rotation ticks, each row followed by its count of ticks:
The counts run from 0 to 1192.
[126 143  93 123 124 129 160 118 115 123 186 152 125 113  72 107 186 115
 112 161 130 182  83 119 121 111 167 104 109 129 123 141 126 129 119 154
 155  82 165 154 139 112 123 108  81 140 101 171 120 139 158 164 144 157
 120 149  92 166 159 131 138 133 112 129  97 102]
131
[141 136  97 142 128 117 164 150 138 116 119 124 126 175 111 119 171 141
 134  95 136 126  79 106 124  70 154 142  98 113 128 109 147  79 108 141
 136  73 167 131 143  91 161 103 107 160  95 169 100 129 127 176 139 129
  96 169  82 152 148 142 113 145  94  95 122 111]
1046
[122 121 122 132  70 129 138 164 109 171 176 184 152 157  82 113 140  78
 129  98 156 147 103 105 132 183 131 104 126  96 110 123 111 133 147 147
  87  81 153 140 136  89  91 103 117 123 142 162 107 113 134 131 134 153
  88 164 142 114 122  96 156 128 122 142  77 116]
817
[104 132 153 139 110 137 106 111 119 102  98 132  92 127 145 153 147  96
 157 113  95  96  91 115 167 130 148 120 124 127 112  80 132 129  68 184
 106 132 121 107 134 156  83 135 122 125 158 139 130 176 115 160  81 111
 126 123 138  51  74 159 108 109  99 142 146 122]
875
[134 151 117 130 108 141 107 136 178 120 149 107 115  88 125 128 171 111
 102 180 125 144 134 120 152 113 162  86  77 171 156 171 159 129 128 111
 194 124 151 105 140 122 119  66 149 130 122 113 115 115 119  76 134  87
 102 122 146 113 106 124 124 170  85 127 134 121]
172
[132 126 132  87 136 123 142 106 140 129  91 125 160 144 127 142 162 139
 145  82 157  98  90  92 143 119 134 120 147 136 123 107 123 106 100 152
  88  93 182 110  93 136 124  68 138 184 121 147  84 121  99 157 144 134
  86 132 144  83  61 109  82 124 120 121 127  76]
285
[ 99 148 116 144  86 109 167 143 142 122 180 131 116 186 104 110 150 123
 107 130 130 138 114  72 127 127 144 136  90 120 147 161  82 101  73 185
 155  89 175 124 135 147  86 128 104 152 140 147 129 144 143 161 141 134
 128 105 102 163  96 145 116 138  92 149 153 105]
951
[137 143 127 110 117  86 144 154 149 124 164 123 139 117 118 114 170 119
 103 111 180 166 108  65 138  94 126 104 109 135 149 160  89  90 146 150
 160  84 172 128  88 132 104  86 110 158 108 108  94 138 146  95 165 124
 106  77 127 119  93 118  99 148 119 131 147 112]
760
[127  89 105  95 112 137 115 133  90 148 156 142 108  91  96 138 196 114
 119 108 115 171  62 146 134 146 138  81 147 112 110  88 126 153 117 137
  98 114 143 144  95 124  79  99 100 119 143 141 121 158 122 158 122 171
 101 171 110 109 131 151 160 104 112 132  92 102]
724
[102 116 154 117 123 112 130 141  90 122 106 124 101 146 120 162 139 100
 169  95 114 133  87 127 160 140 147 134 150 120  92  71 108 128  70 171
  99 116 145 135  81 137  78 127 115 141 152 140 141 171 137 188 104 151
  99 130 117  90  96 138 126  91 137 136 156 118]
533
[125  94 125 124  85 119 129 150 120 154 150 146 130 124  88 142 161  78
 133 122 142 187  87 151 146 173 138 106 137 113  86  95 118 141 145 138
 113 108 107 161  89 118  64 126  98 101 132 140 130 127 168 100 107 159
  92 140 128  79 133 122 161  89 140 142  75 137]
343
[118 113 131 173 105 159 153 149 171 112  89 128 104 159  98 162 118  97
 165 161  86 132 123 166 165 149 176 131 111 162  92  97 181 119  89 127
 139 107 132 115 146 114 122 117 164 107 118 174 134  96 125 130  85 130
  70 161 139  85 128 114 142 110 105 106 107 149]
741
[110 112  96 104 100  98 147 129  94 155 191 165 114 137  82 107 184 101
 101 107 140 171  76  93 130 137 142  84 145  86 118 121  94 128 123 162
 119  92 164 148  98 128  71 118  99 145 143 144 114 142 147 152 145 170
 107 136 108 144 118 150 134 101  94 125  88 101]
430
[159  97  97  88 133  94 149 120 117 134 139 120 141 103 114 123 197 161
 107 100 151 174  86  77 138 114 120 114 125 116 130 133  91  95 120 160
 127 106 159 105  57 146 102  79 126 152 121 102  98 125 123 116 159 132
 112 120 107 108  95 170 113 121 100 126 141  90]
1102
[ 94 116 163 154  92 136 108 130 142 135 109 148 101 120 100 150 111  66
 169 171  83 129 150 144 170 168 181 118 133 153  89 111 130 152  72 152
 128 127 126 127 129 160  84 142 155 118 158 155 140 149 158 127  91 132
  85 113 153  69  99 114 150  95 120 149 136 147]
16
[146 134 134 145  94 158 140 133 175 132 126 148 151 101  86 121 116 122
 142 180 100 151 166 136 139 154 161 146  59 193 105 154 142 139 118  97
 160 139 165  72 138  94 141  77 157 112 106 173 116  99 143  97 134  98
  92 156 131 120 132  89 145 161  96 130 120 111]
987
[128 106 113 134 144 109 140 151 164 130 141 106  94 102 103 134 173  89
 130 184 110 180 111 140 149 103 180  82 129 155 121 119 159 129 140 102
 189 107 140 167 122 124 131 110 136 125  95 121 110 127 178 102 100 150
  65 124 127 109 151 125 146 109 126 117  96 160]
169
[162  70 106 140 128 108 150 101 158 131 122 148 140  80  65 119 137 134
 138 179  91 193 134 123 153 130 163 154 115 149  78 115 112 147 131 117
 154 122 138 120  98 118 127 113 149  93  79 150  97  90 180  92 114 130
 103 128 115 109 133 147 154 113 125 116  75 125]
981
[124 102 111 135 113 110 144 107 140 119 148 136  96  81  88 124 153  90
 147 200  82 195 123 118 134 136 185 129  88 162  91 127 106 145 100 145
 171 127 139 147 102 121  95 150 109  96 103 156 127 138 202 124  93 139
 120 121  98 122 138 144 152 103 135 146 111 127]
261
[173 118  89 132 124 136 145  82 179 109 147 146 142 111 115 107 147 137
 107 177 112 167 109 103 138  90 159 126  91 150 143 137 160 120 127 134
 144 104 142  89 141 144 121 118 115  83  71 162  85 113 152  85 110 115
 145 128 139 103 102 164 109 122  93 139  74 105]
552
[102 121 159 112 107 117  78 151 121 143 138 145 126  84 129 135 150  65
 143 111 169 128  92  98 154 147 122  80 118 123 119 119 119 147 128 139
 122 119 125 132 107 121  63  97 121 129 145 104  96 167 135 102 107 130
  90 101 176  55  94  97 119 122 123 147 105 116]
293
[103 115 121 136  62 114 136 182 118 161 191 141 114 162  91 141 162  86
 109 105 144 176  96 116 137 176 133  90 127 103 109 120 115 124 132 154
 121  89 136 153 105 107  60 118 107 116 158 131 138 119 149 125 130 151
  87 135 124 113 131 118 152 123 120 144  99 135]
816
[110 121 165 155  89 122 118 116 152 115 121 162 136 117 109 127  99  87
 160 164  85 132 163 107 166 175 162 151  88 147  95 131 103 156  71 177
 139 158 128  88 124 143  67 140 141 102 131 154 130 148 168 112  91 112
 126  79 141  84  82 125 135 117 104 159 142 123]
15
[101 134 144  95  96 136 120 143 121 137 165 113 124 104  96 141 171  91
 118 146 151 161 101 121 158 150 149  51 137 166 134 149  95 133 110 134
 144 107 172 157  95 147  77  83 123 180 153 126 145 145 133 133 140 148
  84  99 137 120 100  91 121 124 122 149 161  90]
810
[108  96 108 146  68 137 123 154 122 126 168 133 106 125 121 166 159  97
 112 131  96 185  96 134 152 179 139 107 103 117 131 118 149 131 128 157
 121 119  96 114 104 129  54 117 120  60 156 107 143 121 140 110  84 112
 105 129 140  69  97 156 171 104 111 148 121 146]
347
[122  87 107 125  86 100 121 132  95 133 163 153 112 123 107 128 150 116
 134 120  84 159 124 113 137 164 143 137  96  90 104 107  92 135  99 187
 118 138 125 106 108 128  65 134 124  88 164 111 145 143 164 138 109 134
 139 140 106 103  95 188 158 113  91 148 129 117]
777
[113 158 123  97 107 139 102 144 150 121 173 125 122 113 134 118 185  93
  94 118 159 125  85  84 142 112 127  68  93 147 162 175 146 125 139 136
 146  95 162 131 154 134  87  80  95 156 137 130 114 166 126 121 134 113
 122 123 146 117 102 109 109 162  93 144 128  98]
423
[160  75 104 116 126 113 149  91 139 141 135 177 172 111  83 115 146 119
 134 141 126 177 105 113 139 150 144 130 131 121  98  96  98 135 130 151
  96 120 135 116  81 142 100 118 118  89  99 148  80 107 163  98 124 133
 121 130 144  78  77 151 134  93 122 137  59 102]
682
[144 131  93 139 118 144 137 135 143 140 162 151 138 101  96  97 143 130
 103 161 112 140 128 116 131 117 149  91  80 157 143 167 166 124 126 105
 152 110 186 122 169  99 151  55 152 142 123 152 101  97 113 115 149 114
  96 171 128 158 142 120 141 170  72 123 109  97]
176
[147  94  97 140 129 145 127 129 144 132 117 124 109  75 106 146 168 109
 119 155 105 176  76 159 148 128 165  98 117 148  94  87 171 136 145 102
 143 106 121 138 119 108 124 108 126  94 102 139 109 112 149 111  75 129
 101 168 132  56 159 134 162  97 124 127  66 137]
594
[124 109 119 111 107 104  85 164 127 115 125 101  94 124 173 155 178 114
 118  76 144 133  83 105 158 119 130 111 108  98 128  93 148 111 127 156
 121 109 106 109 100 124  81  92 132 114 147  84 108 161 115 116  94 107
 107 132 130  50  90 166 128 120 102 137 137 122]
967
[142 116  85 150  94 122 150 131 149 111 161 113 107 131 111 128 156 141
 122 168  60 164 129 110 140 120 152 166  52 147 127 151 140 110  78 153
 184 114 149  88 133 131 111 120 135  97 129 144 140 112 145 131 112 101
 139 126  88 140 115 189 140 134  70 119 155 115]
651
[116 152 123 111 128  97  98 159 128 129 161 134 102 109 139 115 181  87
 118  99 170 103  67  85 138  90 149  92  87 119 139 139 125 115 127 140
 154  85 165 141 155  93 106 106  88 170 122 138 103 183 130 144 124 136
  98 140 122 128 145 121  91 156 106 126 123  91]
375
